Each row below has a hidden score, from 0 to 20, with 10 about the middle. What is it? The score is a weighted sum of the row's numbers plus the product of two more (or one squared), each taken from its middle value.
[  3  19  -8  -2 -13   8  31 -25 -37 -12  -6 -15  19  27   2  -8  -4 -43 -50 -10  47  34  -8 -13] 13
[  3  19 -17 -10  -4   3  38 -51 -17 -12 -28   0  18 -25  -4  16   2 -29  -7   7  56  26  16 -20] 7
[  3 -22 -23 -10 -27 -11  -1  16   8  28  20  -1   1  30  -5  11  21 -12  29 -27 -17  57  30  16] 9
[ 24  27  20 -20   2  43 -14   3   1 -14   4   8 -25  -1  -4  11 -21 -18 -11   2 -21 -22 -42 -31] 8
[-14 -13 -24  23  -7 -47  10  27  -7   6  35 -38   7  -7  -1  18  -6  -5   7 -34 -19   1  -2  55] 6
[  9 -17  35  -3   7   0 -25  34  28  21  23   6  25   0   1   4  24  -6   6 -35  -7  29  19 -14] 14
[  6  -3  14 -15  31 -11 -35  -7  17  18   3  24  24 -15  19   0  14  23  12 -26  -2  26  27   9] 11
[-12 -41  13  66 -21 -20   7  30  19 -15  28  14  -2   3 -43 -17  29 -11  13  -1   0  13  21  37] 7
[ 35  -9 -15   4   7 -10 -21   2   1  25  19   1 -18 -27  21  -3   5  14 -49   2  20  21   5  29] 13
[-27 -49  -6  52 -21  -8  -1  20  27  -1   3  10   8   4 -25 -15  49  22  15  25  28 -20  18  55] 9
[ 18  57  16 -34  43  22 -21  -9 -18 -35   5   5   6   5  27  14 -34 -23   3 -24   8 -14 -39 -26] 9
[ 28   1  43 -11 -15  17   7 -43 -22 -10 -41 -20 -15 -12  -7 -32  -8 -20 -13  52  27 -16 -12 -24] 8
[-11  14  18  -9 -17  -5   9  -6 -33 -22 -26 -16 -22  -8  -9 -21 -20  13   0  28   1 -41 -14  16] 9
[ 16  14 -14 -17  -6   6  -3 -21 -14 -24 -19 -15   6 -12  10 -14 -56   8   6  34 -19 -54 -12  22] 6
[ 34  -9 -20  12   4 -14   5  21  36  19  18  -7 -46  12 -24   9  23  15  22 -41 -30  10  15  25] 15
[  5 -18   7 -13 -32 -15  -7  36  12  48  13  18   4   8  -5 -14   8   7  -2 -40  13  31  28 -13] 10
[ 25   1  -9 -31  -2  17  -5 -31  -7 -15 -45 -31   5  -2  -2  -9 -19 -14  12  28 -13 -18 -16  -9] 8
[-35  25  10 -42   0   6  -6 -27 -20 -32 -20 -13  -1  13  -2 -15   4 -15   3  -4 -31 -17 -33 -33] 10
[ -9 -15   9  26  20  -7 -20  29   0  24  21  -1  31 -26  17   8  -7  33  18   0 -39  20  -5  25] 5
[  9 -14   6  42  -8 -13 -26   8  11  30  12 -10  -2 -29  20  20   2  38  -8  26 -18  -8  -4  14] 9
[-16  21  -4   3   0  12  23  -4 -31 -34  16 -21 -17  23  26   5 -22   6   0   4 -19 -39 -46 -14] 8
[ 17   5  15  -1 -11   8 -28  21  -7  23  32  13  -3  21   4   3 -15  18 -19  -8   9  40  16   2] 12
[  0  14  37 -35  11 -17   0 -29  -8 -19 -22 -31   3  11 -30 -43 -19 -37 -25  -3 -16 -17   1   5] 14
[ 29 -19 -41   1  21 -23 -27  -8 -10  27   9  11 -20 -28  32  19 -23  -4   5   4   7  38  27  11] 7
[ 21  -9 -30 -25  -7 -16   7 -37   9  26  -9 -17  10 -25 -29 -10  14 -13 -15 -15 -29  23  16   3] 18
[-16   2  26  26 -27  60  53  -7 -16  -3 -37   6  15  10   7  -7  -7 -29  -6  13  11   6   5 -16] 9
[ -7  16  22 -28  23   7  28 -31 -11 -14 -44  -8  -8   8 -20 -30 -21  -6  -1  15   7   0 -19  -6] 8
[-12  12  33 -34 -16  -7  11 -44 -59 -29 -41 -27   1   3 -23 -14 -27  -5   9  38 -13  -5 -21 -19] 6
[ 16  27 -11 -33  29  24   9  -7   8 -21   9  19   6  12  10  27 -19 -12 -25 -24 -33 -28 -27 -41] 13
[-25  14   5 -20 -16  11  17  -5 -26 -26 -12  19 -13  14 -11  -2  -5  24  13   4 -41 -30 -33 -26] 9
[-15  33 -25 -18 -12  -3  42 -24  -5 -24 -51  14  19  -7  -5   2   6  -2  10  15  17 -27 -37  -7] 6
[ -3  10 -12 -11 -27 -38  53 -16 -41 -35 -37 -13   7  24 -21 -54   1  -4  -6 -10 -10 -29 -13  10] 11
[ 10  -7 -28   8   7 -32   2 -30  -3  23   8 -10 -26 -42  24  10  -5   3   0   8 -10  10  30   6] 13
[-13 -13 -39  19   7 -10 -16 -10 -17  14  15 -13   3 -35  25  12 -15  19 -18  14 -24 -19   4  17] 10
[ -6  20   8 -46  11   9 -10 -20 -20  -8 -16 -29 -13  -8 -23 -31 -35 -28  22   8 -22 -17   3   3] 11
[  4  34   1  12 -15  44  10 -16 -28 -22   7  -1  -5   6  -9   6 -18 -31  -1   3  34  20  -1 -14] 8
[  8  36 -30 -17 -16  40  28 -39  -3  -8 -18 -21 -18 -20   1   5 -13 -28   3 -13  32  -2  20 -10] 13
[-22  14  27 -49  36 -10  22 -25 -12 -23 -25 -16  35  -6  18  -5  18  -3  -1  16 -33  10 -34 -21] 8
[ 25   5 -33  10   4 -17 -41   6  15  35  25 -19 -13 -47  14   1 -15   2  -9  -1   6   4   2  18] 12
[ 27  13 -16  -5   0  39  21 -26 -12 -18 -13   6 -24   1  -8 -13 -18 -20 -24  11  67  34   9  -3] 8
[-22   5 -10  28   1 -21 -20  23  21  37  15  -5   9 -15  32  -3   2  40  18   8 -25  31   5  16] 15
[ 36  -5 -27 -11   8 -17 -39 -10 -18  34  37  -5 -18 -28  12   7  -1   4 -15  -5  11  23   2  21] 9
[ -2  29 -22   7   9  11  19 -11 -35  -7 -31  20 -18 -14  14  20 -16 -42 -17  24  25  -6  12  -8] 11
[ -6   8  41   1  -8  30  38 -29 -20 -16 -30  -8  13  -2  -6 -14   9 -14  18  -3  11  15   9 -39] 14
[ 11  -7   3   5  37 -11 -57  16  10  43  19  20 -13 -21   6  27 -14  19  16   2 -11  26  21  21] 8
[ 12   9 -14 -20 -34  50  12 -27 -13  -6  -9  -7  12  -5  19  20   9 -20 -29  -9  53 -10   3  -9] 9
[  2 -11 -21   9  15  14 -43  25  27  38  39 -13   0  -3  -2  42  25  57   3   7 -31  -6  22  12] 15
[ -1 -32 -22  -5  -8 -43   8  17  -4  21  24  11   8  22   6  15  41  12 -11 -20  17  19   1  34] 7
[-18 -32 -12  56  -9   3  -7  36   7  -4  10  16  -1  34   2  24  -1  20  11 -32 -22 -10  25  39] 13
[-10  26  35 -14   9   8  -3  -5 -42 -34  12 -27  16  21  10   2  -8   5   5 -10 -14 -18 -42 -20] 10
[-35  10  16 -12   2  31  47 -26 -14 -22 -34  17   1  -2  14 -38   9 -15  19  -9  15  35 -17 -12] 6
[ 16 -20 -13  13   4  -4 -11  24   3  29   0  29 -18   3  -7  -7   4  -7  19 -23  -7  18  16  10] 10
[ -9 -32   6  20   3  15  -7  16  43  22   8  17  13 -31 -15  -3  43  21 -17  41  27 -16  12   7] 8
[  0 -36 -23 -20  -3 -27 -35   1  49  27  28  12  -4  -7  -6   3  45  37  11  20 -18  20   9   1] 9
[  1  27  12 -21  -6 -17  20 -32 -28 -34 -14   7 -13  35 -14 -23  24  17 -17  17  -2 -19 -44 -16] 16
[ 31 -30  -1   7  -8 -33 -10  33   5  25  10   1 -20  10  19   1   7  -1  -5 -17   1  35  26   1] 12
[-20 -19  16  -1   1  -6  -5  11  25  26  -8   4   0   1   4   5  -5   6  48 -28 -19  31  34 -16] 15
[-25  37  24 -20 -15  10  13 -15 -35 -42 -11   7  17   9   6  14  -6   7 -18   4 -22 -34 -44 -28] 9
[ -6  -6   0  40   4   0 -41  24   6  33  24 -11  20 -47  16  11 -11  44  33  -6 -15  17  15  19] 7
[  1   0 -12   9   3 -21 -20   7   3  13  45   5   7  18  19  33   9   0   3 -21  -1  22  33  55] 10
[-18 -45   5  53 -20 -19 -11  45  24  -7  11   3  -1   9 -33  -6  49  16   9  -6   0 -10   8  45] 11
[-13 -37  45  -6  -1 -21 -10  18  24  -7   7  12   3   4 -22  -5  48  20  -7   7 -12   7   2  14] 12
[ 29   1  38 -13  11  25  17 -28   9  -1 -29 -44  12 -34 -20 -38  -6 -29  -4  55  45 -16 -17 -39] 9
[ 10  26   1  11  16  22  15 -22 -30 -21  -6 -37 -16 -14  -1  23 -27 -26  -3  17  36   8   9 -22] 11
[-16 -68  17  32 -25  17 -10  25  58  21   2  26  18  18 -54 -14  64  19  17  32  20  -2  31  27] 13
[-31 -24  16  37  13 -25 -37  18  26   4  23  16 -23  -4 -38   0  31  37   6  15 -42  13  17   5] 15
[ -6  -4 -21  21  -9 -38 -13  40 -11  15  37  -4 -26   8  -1 -12 -10  11 -12 -25  14  23  22  36] 11
[ -6 -15 -44  14   8 -55  -5  20  -4   4  28  10  -8  31  11  12  20   0  -6 -31 -11 -10  -1  52] 9
[-22  26  -2 -29  12  23  20  -5   5 -19 -11  20  11 -22  15  -4   5   3 -23   9 -28 -19 -31 -47] 13
[ 12  25 -34  30  -5  12  -1   4 -25 -17  15   2 -18 -13  21  18 -29 -34  20 -15  22  10   9  21] 7
[-16 -13  -5  21 -11   4 -35  15  32  31  22  19  -6 -21   1   9  31  38   5  34 -12   7  10   0] 12
[  7  -4 -41  -9  -1  -6  -6 -11  -2  33   0 -25   4 -30  21   5   1 -10   2 -10   5  36  31 -11] 12
[ 18  56  11 -37  13  35 -27  -4 -13 -21   9  -2   6  16  23  29 -51 -17  -4 -12  -8 -10 -43 -19] 7
[ -7 -25 -14  12   6  -7  -4  28  23  16  -1  26 -10  25  13  24 -21  16  34 -16 -21  28  24  20] 10
[-11 -10 -33  15  20  -8 -43  34  11  17  22   3 -12 -24  14  39 -27   8  35 -11 -17  23   8  19] 6
[-10 -17 -33   3  -6 -39 -24  17   9  18  35   6  -9   0   5  27   3  14  -4 -27 -10   7  10  36] 7
[ 15 -12 -17  24 -21 -26 -21  38  -2  16  38  -7 -21  45  10  18  -9  -4 -14 -15  -1   6  12  51] 9
[ 17 -15 -45  -1 -33  -7 -29  35   9  35  23  -5  11  15 -10  38  19  20 -17   8  14   6  21  19] 10
[-18  30 -11 -34  -3  23   7 -24 -12   1 -11  -3 -20  -8   6  16  -3   0 -15 -11 -44 -25 -32 -43] 17
[ -5 -17 -38   5 -30 -34  14  28   5  11  39  -1   5  10   2  21  -4   9  -4 -43  17 -12  12  40] 7
[ -5 -35  36  42 -16   4  15  21  41   6   6   4  22  23 -39  -5  30  -1  14 -26 -12   7  28  45] 13
[  9 -11  -4   0   8 -24  24   0  16  29 -22  35  -2  -1  18  17 -10  -1  48 -23 -23  28  30  10] 11
[  3 -17  10   8  11  14 -22  31  20  28  30  25  -5  -9  -8  -8 -18  29  11 -18 -16  -7  35  -2] 14
[ 15 -13 -31 -17  -6 -34 -13  -7   1  32  22  -1   4 -16   7 -21   2   3 -25   3  19  26  11 -11] 13
[-16  27 -15 -35   2  23  34 -16 -36 -35 -14  -4   5   3  -5   8 -15 -37   3   7  -3   0 -40 -40] 5
[-20   8  25 -20 -13   9  25 -22 -21 -29 -28   5  15  10  -4 -21   9   5   6 -47  -5 -21 -49 -13] 7
[ 13   5  15 -19  10  -5   2 -15  -7 -13 -28  11  10 -12 -14 -17 -25 -32  -3  14  34  -9  -7  -5] 5
[ 28  22   9 -34  17  20 -13  13  -2 -39   9  20 -11   6  12  30 -28  -8 -20 -44 -44 -17 -43 -12] 9
[ 13 -11 -33 -19   2  -2 -24  -7  -1  29 -10   0  10 -38   8  34  -9   5  12  25 -14  22  12  20] 4
[  5 -16  -8  13  -8  12 -23  -7  32  28  15  23  -6 -28  18   5  14  22  14  11 -19  54  20  11] 9
[  4 -28  10  33  -9 -10   7  12  34  14   5 -27  17  -1 -17  -9  52  22  38 -15  -2  13  38  23] 18
[  7  22 -11   8   6  24  -8 -17 -11  -8 -13 -26  13  13  -2   3  18 -20 -10 -24  27   5  -5  -4] 12
[-11 -35  25   3  -1 -13 -17  17  59  13  20   9   5 -10 -29   8  41  -4 -11  37 -30   3   5   7] 7
[  7 -10 -13  13  20   6 -25  18  31  34   2   7   1 -17   7  10  16  33   6  20 -20  23  12  26] 11
[-24 -27   1  46  20 -16 -29  19  16   5  23  13 -28   8 -17  20  11  57  11  26 -27  -9   5  21] 10
[-34 -38  19  15   3 -42 -37  12  36  -2  -4   6 -17  -6 -11   5  33  21  16  21 -28 -20  19  -4] 12
[ 52  29  16 -34   4  30 -13   5   5 -19  29 -19 -18  25  25  16 -17 -10 -44  -5  -4 -23 -54 -32] 10
[  2 -36 -34 -27 -17 -40  13   8  22  11  25  -3  17  10  -2   3  46  18 -23 -37  -7  15   9  34] 9
[ -8   5  -3  -6 -16  12  32 -34  -5 -27 -22 -27 -15   4  -9   7   0 -24 -19  -6  -1 -23 -45 -14] 6
[ 14  -3 -19 -16  11  -2 -22 -15 -18  31   0 -22   9 -28 -16 -29  13  -4   6  -5 -18  42   6  -1] 12
[ -1  22  -4   6  23   7  17 -29 -25 -14 -21 -22 -20  11   7  13 -11 -11  -8 -13  26  39   6   0] 11
[-29 -15  -1  17  12 -31 -27   8  20  10  21  36  -2   0  -6 -12  16  49  -3  23 -14  -3  12  15] 15
[-11  12   8 -18   0  -5  18 -44 -24 -33 -36 -29 -19  12 -30 -28 -10  -2 -10  22  10 -38 -30 -25] 10
[ -4 -29  11   2  12  -6   3  21  14  38   9 -13   1   0 -19  10  27  -3  32 -19  -8  29  24  -9] 19
[ 30  57  17 -27  14  40 -35 -10  -1 -27  19  -5 -17  24  10  30 -33 -20 -25 -23 -18 -43 -40  -9] 14
[  9   0  -6  -1  14 -12 -40  12  13  24  19   2   2  -1  19  16   2  13  12 -30 -38  10  12  10] 12
[ -8  25  -7 -12 -38 -21  36 -20 -20 -38 -19  -7  -1   7  -6 -28 -25   5 -11   9  -2 -13 -36  -3] 10
[-15  42  18 -43  -1   4   7 -21  -3 -46   9  -4  -7  19  30  12 -23 -11 -13 -36 -25 -10 -36 -33] 11
[ -2  26  11 -22 -17 -15  -9 -38   1 -21 -32 -19   2  17 -25 -14 -18 -30   3   3  29 -27   1 -18] 11
[-10 -31  37  31  25 -48 -28  16  30   5  23   6 -18  16 -30 -14  31  42 -11   8 -16  -3  17  19] 14
[  2  14 -37   5  33 -28   0 -17  19  31  10  -6  12 -53  26  11   5 -23   1  16   5  35  38  10] 16
[ -4 -11 -63  12   9 -33 -11  10  36  28  14  14 -29   7  -7  24  16   0   6 -20  -5  -5  13  37] 12
[ -4 -23  -8  16 -18 -44 -12  27 -10  12  39  -1   6   0  -5  19  34  16   4 -12   7  -9  -3  42] 7
[ 13  -2 -54   4   0 -10 -44 -12  -7  21  24 -26  -3 -49   4  22 -17  -4  -2   0  23  14  16  29] 6
[-34 -17   2   6   2   1 -44   5  43  21   8  30   7 -17 -31  20  40  36 -17  16 -21  -5   3  22] 14
[ 24  21   5  22 -11  38  10  -2 -15 -27  -1  12 -23  13  12  -1 -11 -10 -12  11  50  17  -7  -5] 7
[ -1   3  21  -2 -15  62  35  -8   7 -11 -28  24  17 -13 -16 -16   9  -9  -4   2  32  23  -2 -36] 8
[  3  13  20   0  12  13   1 -10 -18 -26 -21 -11  -3 -16   6  -2 -33 -16 -12  35  20 -27 -11   2] 7
[-35  -6   7  38  18 -33 -43  -1  29  10  24  20  -2 -11  15   5  15  27  -2  31 -22 -16   7  25] 17
[ 23 -10 -27   7 -17  17 -25  20 -32  39  15  -5 -10 -37  23  39   4   0 -22  26   1  -6 -11  -4] 6
[  7 -14   9  24  19 -20  20  34  13  34  -3  27 -13  -5   9  18 -11  -3  33  -2  -5   7  20 -20] 15
[-12 -10 -50 -12  -7 -10   3 -29  13  47  -2  13  11 -36  33 -19 -15 -13   4  -8 -15  20  17   6] 13
[  1  -7 -18  31  15  -7 -58   1  22  27  37 -14 -17 -18  32   2   5  48  37  17 -42   9   2  27] 11
[  8   8  19 -41   7  -4  21 -49 -13 -26 -47 -10   9  36  -2 -27 -24 -42  -1  19  12  14   4 -30] 9
[ -6  41  -3 -10  12   6  -5   8 -12 -19  13  10 -12  15   9  -1 -45 -16   2 -44 -24   2 -23 -34] 13
[ 18  13 -15 -22   4  25  15  -6 -36  -2 -11   4   4   2   9  -4   8 -32  -7   3  43   1  12 -19] 14
[ 11   6  25 -20   6  14  33 -33  -5 -12 -38  -8   4   0 -44 -17  -3 -34  -2  23  14 -17  13 -35] 13
[ -8   9   1  10  -7  27  29 -19 -21 -11 -12  -5  12 -27   7  14  10 -30 -11   9  55   4  -5 -25] 8
[ 26  38  11 -19  35  19 -21  -1  -4 -23   8  11 -12   2  14  14  -9 -23 -22 -11 -12 -31 -42 -42] 12
[ 14 -21   6  10  -7 -15   2   6  10  23 -10   2 -21  13  27  -1   7  -1  14 -33  13  21   9  -4] 12
[-20 -36   2  49 -41   3 -16  51  34  -3  15  25  -5  34 -26   9  21  -5   5 -23 -19 -28  42  47] 14
[ -5  15 -14 -18   1   8  39 -29 -19  -7 -10  11 -23 -10  -1  -1 -12 -31 -15  -9  61  21   1 -11] 6
[ -5  30  21 -46  30  16   0  -8 -16 -33  -5  17 -14  33  -5 -11 -15 -27 -23 -46 -34   2 -42 -28] 11
[ -9   4 -28  -7  -4  31  28 -13 -15 -14   2   5   3   4   2   0  -9 -21 -13  -2  56  14   6 -11] 7
[ -1  40  -1 -31  11  27 -19  13 -40 -34  16  -2   3  21  26  34 -40 -26  -4 -13 -33 -13 -44 -11] 6
[ -1   5 -32  -7  13 -16 -22  -5   6  32  17 -21  -3 -40  23  30 -31  -3 -28   3 -21  33  13  -2] 17
[ -4  24  22   0 -13   0  19 -35   0 -15 -29 -20   3 -18 -17 -16 -27  -8  -3  63  -3 -42 -19   1] 9
[ -2 -14 -28   8 -25 -40   9  35 -10   5  37  -7  12  27 -12  22  28  -4   6 -10 -15   9   4  35] 7
[-14  13   3 -18   1  -9  29 -47 -32 -27 -51  -2   5  -3  -3 -41  -6  -1  -3  17 -10 -46 -17 -15] 11
[ -9 -15 -11  16 -17  13 -41   8  26  29  31   2  -2 -19  25  29  -1  29 -11   4 -28  19   6  24] 10
[ 22 -20 -20   7   3  -1 -16  -9 -17  26   6 -21   4 -27  20  -4 -27   4  -2  17  -1   7   3  11] 5
[ 15  -7 -37   2  -1   0 -21 -25  -2  42   8  -4  23 -36  20   0 -11   2  -1   6  34  -6  -4   5] 5
[-15   7 -11  -6 -34 -21  23 -25 -71 -40 -37  -9  14  14  -4 -36  -1  -2 -14  14  22 -42 -21   1] 7
[ -9  22  -2  20   4  60  14  -6   0 -24 -11   9  13  -7 -21  16   9 -10   0  28  15 -43  -2 -18] 11
[ 14 -13 -23 -28 -23 -10 -15  27  23  36 -16  27  14  15   5 -10  15 -20  13 -44  19  46  25  11] 7
[-24 -18   6  63  -9 -35 -46  16  34   4  45  -6 -24 -10  -2  15  -9  69  -9  36 -24 -49  -2  30] 14
[ -9 -40  -9  35 -17   2  27  38  47  11  12  39  20  21 -33   9  43  10   8   6  11  17  27  24] 8
[ -6 -11 -37   1   8 -23  -7  33   6  18  23   1   8  23  -9   1  22   4  13 -12 -12  35  21  24] 10
[  6  28  30 -37  38   3 -10 -20   4 -40  -7 -22  -6  -9  18  26   2  -8 -13 -22 -14 -51 -36 -24] 16
[-41  11  18  24  -8  45  38 -12 -21 -10 -26  -9  13  -2  10 -13  -7 -11  13  -5  27 -10   2 -23] 12
[ -2  29  19 -18 -27  12   7  16 -39 -43   4   3   0  17  16   4  -6   0 -21  21 -19 -45 -55 -11] 6
[-15  23  26 -20  20  -4   1 -14  -2 -22  -2  -8   8 -36  -6 -10   5  20   4  14 -58 -10 -36 -45] 12
[ 22  54  22 -45  19  50 -16  -6 -18 -22   8  -3  -3  19  23  23 -45 -10 -29 -13  10 -14 -48 -34] 8
[-21 -28   8  16  12 -31 -38  -6  46   8   2   4 -21 -20 -30  -2  26  29  15  36 -13  -6  -4  17] 6
[-17   9   9 -17  -3 -21   2 -38 -10  -3 -57  -3   1   3 -17  -7  -4   7  10  34   3  -9  -8 -23] 10
[-15 -14 -39   4 -22 -40   2  12  10  20  20  10   1   7  18   3  10  -4  17 -35  -9  32  18  27] 7
[ 23  64   7 -40  27  32 -15 -15   1 -29  23   8 -20  37  26  25 -15  -9  -6  -7 -16  -9 -32 -43] 17
[ 18  38  -1 -18  -2  25  -6  22  -3 -18  11   7 -12  29  -2  -1 -14   5 -22 -32 -35 -40 -37 -25] 16
[-25  44   9 -41  -5   6  31 -40 -17 -53 -16 -32   9   7 -11 -35   2  -4   8  12 -16 -18 -36 -37] 12
[-19 -35  14   8  28 -34 -50  -1  43   2  17   0   8   9 -17 -21  15  54 -11  51 -16 -25  -3  29] 10
[-48 -38  17  44   1 -40 -12  31  33   8  -7   3  24  28 -37 -13  34  16  16  32 -18  -4  33  54] 9
[-29 -29   0  18  18 -20  -7  22  30  -1  10  27  22  35 -35  -1  26  46  -5  23 -26 -12   8  12] 11
[-28  11  16 -28   0 -26  44 -26 -14 -18 -52 -16  -5 -16 -15 -20  -5 -11  16  45 -36 -21 -21 -14] 8
[ -2 -46   3  39 -13   3 -19  31  35   9  10  21  25  21 -13  27  46  -1  12  -4  -3  -4  23  38] 13
[-23  -8 -35  -5 -10 -60   4   7  -8   8  38  11  23  21 -13   3  26  11   7 -40  -1   0  10  27] 10
[-25 -29 -16  59 -29  -6 -15  48  36  13  18  21  31  17   0  31   4  23  21 -29 -34 -15  35  43] 9
[ 15   9  12   8  -4  29  16  -9  -9 -11 -18  11 -17 -10  -8  14 -19 -42 -32  24  74  24   9 -24] 6
[ -8  23  -7  -4 -14 -10   4 -14 -18 -15 -28 -20 -14 -16 -10  -1 -38   9   1  29   1 -68 -37   9] 5
[ 30 -13   6   4  -6 -10 -31  35  24  23  12  18 -11   4  10  -3  -7  21  14 -25 -10   7  25   5] 12
[ 28 -20  -8 -22   1  15 -27  17   6  19  31   1  19 -25  -2 -21   8   6   7  -5  -4  27   7  -7] 9
[-25 -30  16  23   1  16  -2  -4  39   7  25  30  18  -6   1  28  26  18 -30   8  27  16  26   7] 8
[ 15  19 -12   7 -51 -35  28 -17 -48 -17  -7 -35 -56   8  -4 -21 -30   5 -29  26  20 -61 -37  -4] 11
[-39 -33  20  14 -11 -20 -37  16  36  16  27   6  -2  -9 -16  -4  35  56   0  12 -16  13   9   5] 9
[  6  -6 -47   7 -18 -49  -8  45   6  10  38 -12  -5   4 -18   0  -2 -10  -2 -42 -13  -1   7  34] 9
[  8 -15  -3  39  17   5  19  32  31  30   9  22 -20   1   6   1  23   3  43 -45 -17  48  30   2] 15
[ -2 -11  21  17  -1  37  35 -31 -20 -27 -29  10  17   9  -8 -27  -2 -27 -19  26  30  -9  -5 -16] 7
[ -9  -1   1 -22  -7 -13  21 -27 -23 -15 -26 -11 -19  15 -29 -38 -16  11  -3  21   0 -44 -25  -4] 8
[ 21 -27   3   4  12  33  -7  40  22  36  23  13   6 -19   6   5 -12   5   5   5   7  10  29 -10] 18
[ 34  -6 -27  17  17 -24 -12   2  11  31  36 -12 -18 -36  16   5  -2  18  -3  18   9  14  -5  19] 8
[ 10   4  21   4  20  37  25 -20  -9 -12 -11   8   5  18 -13 -15  13 -32   2   3  41  22   6 -39] 13
